In the data rows, zero lies at 4.5, halfway between 4 and 5.
Some points, one per row:
[5 6 5 5 4 3 5 6 5 4 3 2]
[4 5 5 5 5 3 4 5 6 5 5 3]
[5 4 5 4 4 4 3 5 6 5 4 3]
[6 7 5 3 3 6 8 5 2 2 3 7]
[4 5 5 5 4 4 6 5 4 4 3 3]
[7 6 3 2 3 7 7 3 2 2 4 8]
[7 6 4 3 3 6 6 4 3 3 4 6]
[7 6 3 2 3 8 7 2 1 2 5 9]
[5 4 4 4 4 4 4 5 5 3 4 4]
[4 6 5 4 3 4 5 6 5 4 3 3]
[5 5 4 4 4 4 4 5 5 5 4 4]
[2 4 6 6 5 3 3 6 6 6 4 2]
[5 4 4 4 4 4 3 5 6 5 5 4]
[2 4 6 7 5 3 2 4 7 7 5 3]
[6 5 4 3 3 5 6 4 3 3 4 6]
[5 4 4 4 4 4 3 5 6 5 4 4]
[4 4 5 5 5 4 3 4 6 6 5 4]
[7 4 2 3 5 7 4 1 2 4 7 8]
[3 5 6 6 4 3 2 5 7 6 4 2]
[6 6 4 2 2 6 7 3 2 2 4 9]
[3 3 5 6 6 3 4 5 6 6 5 3]
[8 6 2 1 4 9 5 1 0 3 8 9]
[5 6 5 4 3 3 5 6 5 4 3 2]
[7 6 3 2 3 7 6 3 2 3 5 8]
[5 6 5 3 3 5 7 5 3 3 3 5]
[9 8 4 1 2 8 9 4 0 0 2 9]
[4 5 5 5 4 3 7 7 4 3 2 2]
[4 3 4 6 6 4 3 5 5 6 5 4]
[8 7 4 2 2 6 9 5 2 1 1 4]
[6 6 5 4 3 4 8 7 3 2 2 3]
[2 0 3 7 9 7 3 3 3 6 8 7]
[2 5 7 7 5 2 4 7 6 4 3 1]
[5 4 4 4 4 4 5 5 4 4 4 5]
[5 6 4 4 3 4 6 5 3 3 3 4]
[2 4 6 6 5 3 3 6 6 5 4 2]
[3 4 5 6 6 3 3 5 6 6 5 3]
24 more points follow, each with its number after it:
[7 4 2 3 6 8 5 1 2 4 8 8] 0
[4 4 4 5 5 4 5 5 5 5 4 3] 1
[6 6 5 3 3 3 4 6 5 4 3 4] 2
[3 0 1 6 9 8 3 3 4 6 8 7] 3
[7 6 4 2 3 6 7 3 2 2 4 9] 4
[4 4 5 6 6 3 3 5 6 7 5 3] 5
[6 6 4 3 3 6 7 4 2 3 4 6] 6
[2 4 6 7 6 3 4 6 6 6 4 2] 7
[5 6 6 4 3 4 7 6 3 2 2 4] 8
[6 5 4 3 3 6 6 4 2 3 4 6] 9
[4 5 5 5 4 3 3 6 6 5 3 2] 10
[3 4 6 6 5 3 3 5 7 6 4 2] 11
[2 4 7 7 5 2 4 8 6 4 3 1] 12
[4 5 5 5 5 3 3 5 6 6 5 3] 13
[5 7 5 4 3 4 7 6 3 2 2 4] 14
[3 3 5 6 5 4 1 3 7 8 6 4] 15
[3 5 5 6 5 3 4 6 6 5 4 2] 16
[5 5 4 3 4 5 5 4 4 4 4 6] 17
[4 4 4 5 4 4 4 5 5 5 4 4] 18
[8 6 2 1 4 9 6 1 1 3 8 9] 19
[3 0 1 6 9 7 3 3 4 6 7 7] 20
[5 5 4 4 4 4 5 5 4 4 4 4] 21
[2 4 6 6 5 3 2 5 7 7 5 2] 22
[4 4 5 4 4 3 2 6 7 5 4 3] 23
Which two of these numbered points are nearest to each point below, ignoring the 2 directions in which the first points spread most? Their numbers follow each, nearest first.
[5 5 5 4 4 4 3 5 6 5 4 3] > 10 2
[5 5 5 3 4 3 3 6 6 5 4 4] > 2 23
[2 1 4 8 9 6 3 2 2 6 9 8] > 12 7
[3 3 5 6 5 4 1 3 7 8 6 4] > 15 22
[8 6 2 1 4 9 5 1 0 3 9 9] > 19 13
[8 6 2 1 4 9 6 1 1 2 7 9] > 19 0
[4 4 4 5 5 4 3 4 6 6 6 4] > 13 21
[7 6 4 2 3 7 7 3 1 2 4 8] > 8 9
[1 2 6 8 7 4 2 3 7 8 6 3] > 7 11
[3 5 6 6 5 2 3 6 7 6 4 2] > 13 11
[3 0 1 6 9 7 3 3 4 6 8 7] > 20 3
[6 6 4 3 3 6 7 4 2 3 4 7] > 6 14
